(in the rows, 128 means zero)
Each path below is one point turned by a fixed rotation once a step. After each direction that follows a path, write how fast that rotation turns it, in degrees per step (0 if it stays still).
Each turn is a multiple of 5 degrees from 10 to 175, or 0.
Each row of a path follows its step; steps can be skipped.

step 0: [136 125 128 131 139 127 129 121 127 139 147 131 133 128 130 122 120 136
 138 124 136 130 130 142 125 143 140 128 137 130 123 133 131 120 123 132
 138 127 132 131 125]
step 6: [123 126 127 123 134 131 133 126 109 142 137 133 135 127 129 128 125 124
 135 128 130 124 127 141 136 127 138 129 128 124 120 124 125 134 115 121
 129 121 132 123 146]
step 8: [133 125 127 138 128 113 120 122 122 120 129 132 117 134 120 134 117 125
 130 124 136 135 135 142 137 128 117 131 130 131 126 131 139 119 124 126
 124 133 138 129 115]
step 10: [131 121 128 132 127 145 142 128 130 126 144 117 125 121 121 120 126 128
 135 120 117 122 125 123 134 132 127 139 122 134 121 134 142 128 125 129
 126 124 120 134 128]
step 13: [121 129 132 134 123 135 125 126 117 135 122 133 122 126 126 134 131 121
 127 125 130 131 120 151 143 119 118 118 122 126 131 132 132 121 118 129
 121 122 135 127 133]
step 14: [140 122 132 134 126 119 125 129 121 131 121 131 136 128 127 133 128 116
 137 125 134 126 124 123 149 118 128 126 113 136 125 131 137 126 113 125
 126 130 136 130 129]
step 17: [121 125 132 124 135 139 126 128 132 132 154 124 125 124 117 116 127 129
 132 133 130 126 119 132 130 127 130 121 131 129 127 131 133 140 118 119
 135 130 127 121 138]
step 20: [121 123 141 136 124 127 132 132 125 126 121 133 118 132 126 138 129 117
 135 123 122 129 109 125 139 126 117 128 125 138 129 131 126 139 125 130
 115 131 118 132 125]
step 23: [118 133 122 118 135 127 122 137 128 134 132 132 131 132 118 126 119 130
 136 113 123 127 117 143 129 131 121 124 141 127 125 127 125 123 127 123
 146 129 131 122 131]
Speeds:
[126 130 129 131 126 128 132 125 128 129 126 129 129 130 126 126 131 129
 126 122 130 129 127 125 128 129 129 129 126 127 128 128 129 129 127 126
 126 132 130 130 125]  65
[130 124 127 128 129 130 129 127 128 128 131 127 124 128 128 127 127 128
 128 130 127 124 127 128 125 128 128 127 131 127 128 125 130 126 126 125
 128 134 129 126 123]  45
[127 130 128 125 132 130 127 129 129 124 127 129 130 127 127 126 129 128
 127 126 129 128 129 133 126 129 130 127 131 128 129 127 129 128 126 127
 124 130 132 127 133]  65
[130 128 126 126 127 130 128 128 124 131 124 127 128 131 133 127 132 124
 129 128 126 128 125 130 128 126 128 128 127 129 130 126 125 126 127 128
 127 130 126 130 129]  45
[127 125 131 131 126 130 128 129 126 128 131 128 132 124 131 125 132 130
 131 129 127 127 126 126 129 126 128 126 128 126 127 130 128 129 123 130
 126 127 129 128 129]  100

step 3: [129 109 136 125 130 123 127 125 125 128 124 132 129 135 140 129 129 135
 114 139 131 127 132 124 114 126 124 135 131 138 133 127 127 118 124 121
 138 121 126 125 124]
step 8: [130 116 138 124 131 124 123 119 125 125 126 130 125 129 128 121 118 128
 118 142 127 134 133 128 133 130 125 126 123 135 135 113 122 129 123 122
 142 121 117 123 136]
step 11: [123 126 130 120 128 137 132 118 118 119 138 132 127 125 129 114 120 134
 127 143 127 130 131 129 128 127 122 130 120 131 141 122 128 117 128 136
 133 120 123 122 137]
step 12: [119 119 120 122 118 124 136 122 124 129 138 127 127 121 131 118 118 128
 119 136 122 125 120 132 128 127 124 133 123 128 143 128 118 128 129 125
 132 119 121 118 120]
step 14: [124 119 119 131 131 125 125 126 113 128 136 122 128 126 134 130 119 137
 124 146 124 132 129 128 132 136 123 134 125 133 134 111 133 124 129 127
 122 123 128 120 137]
step 19: [136 126 122 124 119 130 138 126 122 129 140 127 129 133 135 137 122 135
 125 126 133 134 127 136 123 142 118 134 124 137 133 111 130 133 125 121
 127 122 121 124 134]
step 22: [134 128 111 125 136 135 138 131 133 126 139 131 126 129 129 132 122 136
 124 131 131 126 119 135 128 135 127 130 117 141 126 125 123 128 130 123
 140 117 120 116 131]
step 24: [134 132 131 119 115 133 135 119 121 134 138 132 128 125 126 134 120 135
 121 136 136 131 122 127 125 136 121 132 118 128 130 124 127 117 131 123
 127 119 135 114 124]
step 25: [132 129 120 123 125 123 141 124 123 127 139 129 126 127 138 132 114 128
 128 128 121 136 125 126 128 133 121 121 126 135 124 131 129 125 131 119
 137 114 129 111 125]
Speeds:
[124 128 126 123 129 131 128 125 130 129 127 130 131 131 130 127 129 129
 132 129 126 126 130 129 130 130 127 126 129 127 128 129 131 128 130 123
 127 128 129 128 129]  70
[128 127 129 125 133 127 126 127 127 126 131 126 127 123 129 129 128 126
 129 128 129 128 125 130 123 126 128 126 130 129 125 128 131 128 126 126
 127 126 130 131 130]  65
[126 127 127 130 130 128 127 131 130 127 124 130 126 125 127 129 132 128
 125 130 127 127 126 130 129 131 132 126 130 128 130 126 128 130 130 126
 132 125 129 127 128]  80
[127 125 128 125 127 126 128 126 128 131 125 126 130 124 125 126 126 131
 127 130 132 124 128 125 126 130 130 131 130 125 128 129 128 128 130 128
 129 129 128 128 127]  120
[129 125 131 129 130 131 125 130 126 130 125 127 128 131 132 124 127 126
 127 127 127 128 131 128 124 124 130 128 126 125 131 129 128 130 129 127
 130 129 131 127 128]  10

step 5: [130 132 127 132 131 123 114 121 130 129 119 123 128 125 130 119 118 125
 133 126 123 126 120 129 130 119 126 121 126 140 137 131 125 134 121 122
 129 116 125 115 124]
step 9: [131 134 123 134 124 129 112 123 110 126 128 128 134 131 125 124 122 125
 131 126 137 124 128 128 124 121 121 120 131 120 122 133 123 124 126 123
 136 117 136 135 127]
step 11: [118 120 120 126 136 121 117 119 133 117 129 121 120 134 129 123 128 136
 128 135 130 130 130 135 124 120 123 130 117 131 122 128 131 135 119 124
 120 126 136 126 122]
step 12: [130 131 127 134 136 114 131 130 125 128 127 123 123 125 119 108 138 125
 130 127 131 124 120 123 128 125 125 134 124 135 119 133 128 136 126 128
 133 117 129 136 123]
step 15: [136 123 128 138 110 117 121 120 133 132 127 126 121 129 124 119 126 132
 133 132 141 131 131 129 126 121 128 127 124 121 132 133 124 139 118 126
 126 126 126 133 130]
step 16: [140 127 122 132 128 128 120 117 127 127 125 117 124 130 134 126 140 133
 131 128 125 127 135 126 124 112 123 141 126 129 122 129 121 123 131 118
 131 121 126 125 124]
step 21: [129 128 136 132 125 140 120 118 123 127 129 128 121 126 119 133 119 129
 134 132 137 130 125 127 121 111 116 130 116 121 129 129 127 124 131 124
 128 129 132 123 121]
step 23: [132 120 128 125 138 123 130 124 129 130 127 121 116 145 128 120 122 132
 128 125 127 126 134 136 124 118 132 120 129 137 128 133 117 134 123 122
 131 129 124 135 117]
step 24: [134 144 122 125 144 123 129 124 115 130 132 123 122 135 129 132 128 121
 135 128 131 122 127 125 125 128 121 131 119 129 120 138 128 126 123 124
 129 125 137 134 125]
Speeds:
[126 124 126 124 128 130 128 127 126 129 127 126 128 128 128 132 129 129
 131 129 128 127 130 128 126 127 126 130 132 127 129 124 126 132 129 127
 128 130 130 127 123]  145
[130 129 128 127 123 128 126 128 127 127 126 129 129 127 125 130 126 128
 130 130 124 128 127 131 124 129 130 130 128 124 126 130 128 127 123 129
 131 128 127 126 128]  65
[130 127 125 127 127 127 127 128 129 129 126 126 131 128 129 125 128 125
 127 122 126 126 128 129 129 127 127 127 130 129 127 129 123 129 129 126
 134 126 125 128 127]  100
[124 129 126 126 130 127 132 124 129 127 126 127 127 126 128 132 123 127
 125 130 129 127 128 130 129 127 130 128 126 127 128 130 124 130 129 129
 127 124 127 127 129]  115
[129 123 126 129 125 128 128 128 128 125 128 129 129 132 129 127 125 129
 125 127 127 125 128 128 127 132 129 125 124 127 128 124 127 130 128 130
 125 131 127 129 128]  90
[126 126 125 128 130 128 129 127 125 126 132 124 132 130 129 128 130 129
 129 126 128 127 126 130 129 128 128 130 126 122 128 128 131 125 129 129
 129 127 132 126 130]  140

step 1: [130 132 133 125 127 122 136 131 128 125 132 121 127 130 122 139 130 120
 135 138 139 122 127 137 132 123 138 116 132 133 123 122 117 127 135 131
 124 119 142 130 127]
step 7: [132 126 123 142 128 130 139 129 130 134 133 114 127 121 127 120 126 123
 133 124 130 126 125 127 142 130 131 121 133 119 120 134 119 137 131 117
 118 127 135 131 132]
step 9: [135 138 130 137 126 124 132 123 139 123 127 117 115 133 125 139 135 117
 125 132 134 121 126 128 127 121 127 128 129 130 120 127 121 132 121 136
 118 120 130 131 127]
step 10: [136 124 127 133 126 124 135 126 119 124 135 119 123 131 123 129 127 129
 137 119 129 124 117 133 129 121 145 121 133 125 114 128 119 135 134 127
 118 121 124 129 126]
step 14: [133 130 123 134 134 120 122 128 119 130 136 120 131 120 126 133 127 125
 129 131 122 135 113 135 130 129 133 119 133 127 122 119 120 130 132 144
 125 121 124 131 116]
step 16: [129 136 123 137 130 126 129 137 127 134 135 129 126 124 124 126 131 118
 131 131 132 137 127 131 131 124 138 125 130 131 120 122 126 131 138 122
 118 135 149 136 133]
step 17: [129 128 127 133 139 130 119 128 134 126 136 123 122 125 129 138 131 119
 116 133 130 132 130 135 130 124 131 124 138 133 116 126 127 128 128 139
 125 117 135 140 117]
step 18: [133 132 126 137 130 124 136 129 131 130 129 114 121 129 140 122 119 118
 132 136 128 128 118 123 123 119 136 120 134 132 121 121 122 139 130 135
 126 122 124 130 122]
step 19: [130 128 123 140 130 138 126 129 130 132 137 125 120 129 128 123 123 123
 127 128 122 132 121 129 130 135 139 119 136 121 117 133 126 134 136 113
 117 134 130 134 128]
Speeds:
[131 131 128 128 128 129 129 128 127 129 125 124 131 128 129 130 125 127
 124 124 125 131 126 128 129 130 128 128 127 129 131 130 131 128 131 123
 128 128 129 128 129]  90
[126 129 129 126 130 128 126 127 127 128 126 124 127 125 132 126 127 129
 129 129 127 128 130 134 132 127 126 125 130 128 131 126 132 126 127 131
 128 127 126 128 127]  115
[128 127 128 131 126 131 129 127 130 127 131 128 130 125 125 124 127 128
 129 128 122 127 128 128 130 127 130 128 127 131 130 129 127 131 131 129
 128 129 126 124 125]  90
[127 130 130 131 130 129 124 123 127 130 129 129 131 128 125 130 130 129
 124 130 128 130 126 127 126 126 125 129 128 125 129 126 130 128 126 128
 128 126 126 129 124]  125

step 0: [120 132 125 132 127 129 128 136 127 137 133 128 129 123 130 125 122 140
 136 133 138 123 136 129 121 137 134 118 125 131 130 128 131 125 132 138
 124 121 137 126 144]
step 6: [132 129 129 123 131 132 123 128 123 123 137 117 148 121 122 142 125 125
 123 127 130 136 132 124 128 130 141 128 135 126 120 122 130 135 125 127
 128 122 128 132 125]
step 11: [126 135 127 124 125 133 135 136 140 122 135 134 140 124 124 134 126 140
 134 123 131 138 141 123 125 135 133 117 132 134 126 123 134 127 123 128
 129 129 124 128 132]
step 13: [128 134 132 125 139 115 134 128 119 123 135 117 136 120 123 140 132 133
 127 125 132 129 134 127 128 128 120 126 128 118 122 123 139 124 127 137
 134 125 126 130 133]
step 16: [119 132 140 120 124 125 123 134 129 125 122 112 136 117 121 124 131 138
 124 137 130 135 132 131 125 138 131 121 126 126 127 123 130 126 125 129
 126 123 127 123 139]
step 19: [122 125 132 126 129 121 135 141 135 133 118 131 132 127 127 132 114 128
 124 132 133 133 139 124 124 142 136 119 131 135 126 123 124 130 133 122
 134 131 127 127 132]
step 21: [120 136 121 125 131 120 136 141 126 131 114 119 133 118 125 136 134 134
 127 125 135 126 130 124 121 124 134 125 131 123 121 123 138 127 124 132
 122 129 122 135 126]
step 23: [136 137 144 120 122 131 127 131 125 135 134 118 133 118 130 130 123 136
 125 125 129 126 127 127 120 129 128 122 131 129 117 133 141 123 131 128
 115 126 127 121 132]
step 25: [127 141 125 136 130 129 123 123 117 129 140 133 142 121 117 128 120 134
 139 134 130 130 128 120 122 127 135 126 133 125 131 136 130 124 132 127
 127 122 132 130 134]
Speeds:
[131 129 128 127 126 130 130 128 130 128 127 130 133 123 125 127 130 129
 128 126 130 128 129 129 132 128 128 132 125 126 131 130 129 128 130 129
 128 126 128 124 128]  155
[130 126 129 124 126 130 126 130 126 127 128 127 125 124 131 130 127 129
 126 129 128 123 130 124 129 128 129 130 130 125 129 129 127 126 125 131
 128 126 130 129 127]  45
[127 129 126 121 131 129 129 129 130 127 129 125 128 128 127 128 127 130
 130 126 128 126 128 132 129 124 130 128 126 127 125 124 126 126 130 128
 128 130 131 128 130]  140
[129 128 128 128 130 128 126 132 131 127 125 125 127 129 129 130 129 127
 130 126 128 127 121 127 128 127 125 127 130 126 127 129 130 130 131 128
 126 125 128 126 124]  130
[131 132 129 129 126 128 128 129 126 122 131 127 126 126 127 131 131 129
 125 127 128 129 124 127 127 127 129 126 125 132 127 128 130 127 129 130
 129 130 127 129 129]  145

step 1: [131 134 118 130 132 127 137 113 133 130 126 129 132 135 138 133 138 137
 142 128 132 124 131 129 121 132 134 121 126 131 121 125 141 138 131 143
 133 139 133 134 130]
step 4: [126 121 124 134 125 140 129 115 134 119 125 125 125 128 131 141 133 122
 142 127 127 119 121 132 122 126 136 127 127 137 134 133 129 140 131 138
 124 125 136 143 125]
step 11: [131 128 129 141 125 139 124 135 135 127 128 117 126 131 141 142 133 135
 132 122 122 123 120 129 122 122 132 124 133 136 124 139 134 140 131 144
 129 123 125 119 127]
step 17: [129 119 133 143 129 127 132 131 141 126 129 118 134 133 143 140 139 132
 121 129 135 129 130 139 130 129 130 132 117 125 125 133 138 140 136 129
 127 131 137 126 128]
step 19: [137 133 119 129 133 133 135 128 133 128 127 131 120 122 134 129 128 133
 141 117 127 124 130 119 125 134 133 126 130 140 128 137 139 149 122 138
 136 128 126 124 137]
step 21: [129 123 135 125 122 132 126 118 139 123 136 125 131 131 127 141 141 124
 133 130 122 138 120 132 125 132 129 133 127 127 118 145 124 139 126 133
 121 131 143 135 129]
step 22: [138 123 124 141 126 128 126 127 130 122 126 125 131 121 128 142 121 134
 136 119 127 123 119 123 127 118 145 130 132 134 121 135 135 139 126 132
 130 126 144 128 132]
step 23: [135 129 120 145 132 128 131 130 142 134 130 130 128 127 139 136 126 127
 133 118 135 125 132 135 121 135 128 128 135 124 124 120 136 146 135 135
 125 129 126 130 117]
step 24: [131 119 128 125 134 126 131 124 144 125 125 126 130 130 138 130 145 137
 144 127 127 134 126 127 123 128 116 127 118 117 121 132 133 141 128 135
 122 130 128 128 129]
Speeds:
[128 127 129 127 130 130 126 134 131 131 129 128 127 129 129 126 130 126
 130 127 124 128 128 127 127 126 127 125 130 126 130 126 129 130 124 129
 127 124 124 127 128]  85
[129 128 125 129 125 130 128 128 130 132 125 129 129 129 127 127 130 129
 125 130 125 130 128 130 125 127 132 126 131 130 129 130 125 127 130 125
 126 126 132 127 128]  65
[128 130 125 128 127 128 131 130 124 127 129 125 128 129 128 130 127 126
 132 128 127 125 125 131 126 125 128 128 133 127 131 128 127 128 129 129
 131 130 128 129 132]  100
[132 128 128 126 128 126 127 125 128 124 127 128 126 128 131 127 125 128
 128 129 123 133 126 127 131 127 130 127 131 126 126 128 128 126 126 130
 129 129 129 124 129]  110
[132 130 132 130 129 130 127 132 126 131 126 128 130 130 129 128 125 133
 126 128 129 128 125 129 131 126 128 130 126 130 131 129 131 129 126 127
 128 129 128 127 128]  130
[128 127 132 123 130 125 131 127 129 129 126 125 131 131 128 125 129 127
 128 126 128 129 127 131 128 130 126 124 128 128 128 125 129 129 130 127
 128 130 132 129 129]  95
[127 126 131 130 127 130 130 131 127 127 129 125 126 126 129 126 127 130
 129 127 129 128 130 124 132 128 132 125 129 128 126 129 127 130 133 125
 130 127 127 128 131]  125

step 0: [126 127 120 134 135 130 132 128 127 138 122 135 136 126 131 131 134 121
 120 120 124 126 130 128 137 135 118 132 111 122 119 122 128 129 133 132
 130 125 128 125 126]
step 1: [126 122 131 137 137 121 126 134 114 128 120 126 134 123 131 135 128 127
 127 120 131 121 115 122 131 125 131 133 128 133 122 122 119 130 136 126
 126 129 125 133 124]
step 2: [132 138 128 128 125 116 124 143 133 125 121 140 130 126 133 138 130 136
 126 121 134 122 126 121 127 122 120 125 132 126 131 129 124 128 123 123
 130 128 122 136 127]
step 6: [122 126 127 126 135 134 136 132 130 125 126 134 140 128 127 131 138 122
 128 118 132 129 116 119 128 134 136 130 119 124 136 121 123 132 127 123
 125 128 121 131 127]
step 7: [131 127 123 134 128 124 130 140 130 129 119 123 132 130 139 144 129 129
 130 120 134 130 134 127 128 123 135 127 128 124 128 119 134 139 134 122
 133 129 123 134 132]
step 8: [129 137 123 128 129 124 121 132 127 140 125 135 127 118 131 135 137 132
 131 119 127 119 129 134 119 130 126 134 122 128 121 131 129 129 131 128
 143 128 132 135 131]
step 9: [126 136 128 132 130 125 133 128 127 130 126 133 131 120 124 135 125 131
 121 115 129 132 118 130 132 136 122 131 115 129 115 124 116 125 124 126
 122 133 134 129 132]
step 12: [126 128 132 126 130 122 129 132 137 117 129 131 134 129 138 135 138 129
 117 117 127 139 134 124 133 128 122 131 112 130 127 128 129 133 133 123
 131 127 127 132 130]
step 16: [126 122 118 128 130 124 124 136 123 141 125 131 130 123 132 132 129 120
 130 118 127 134 121 130 130 119 137 131 121 125 128 117 127 132 142 122
 132 127 130 127 130]
Speeds:
[129 131 129 125 127 128 127 127 129 125 128 128 130 127 128 133 128 131
 130 126 129 129 129 127 127 128 127 129 131 131 129 130 131 130 129 129
 132 134 130 129 125]  70
[126 130 129 130 130 127 130 125 126 127 127 129 131 131 125 129 124 130
 127 127 130 126 123 125 127 129 127 125 130 128 130 130 127 130 127 129
 128 126 126 125 130]  85
[131 129 128 125 129 125 129 126 125 129 127 131 126 128 129 128 127 128
 129 128 122 129 126 126 129 127 130 127 126 131 130 130 127 129 124 124
 125 131 126 129 129]  95
[128 127 126 129 130 131 132 127 130 132 128 126 126 127 128 130 127 127
 129 126 127 126 128 126 124 130 130 129 127 129 130 122 131 130 125 131
 130 128 127 128 129]  45
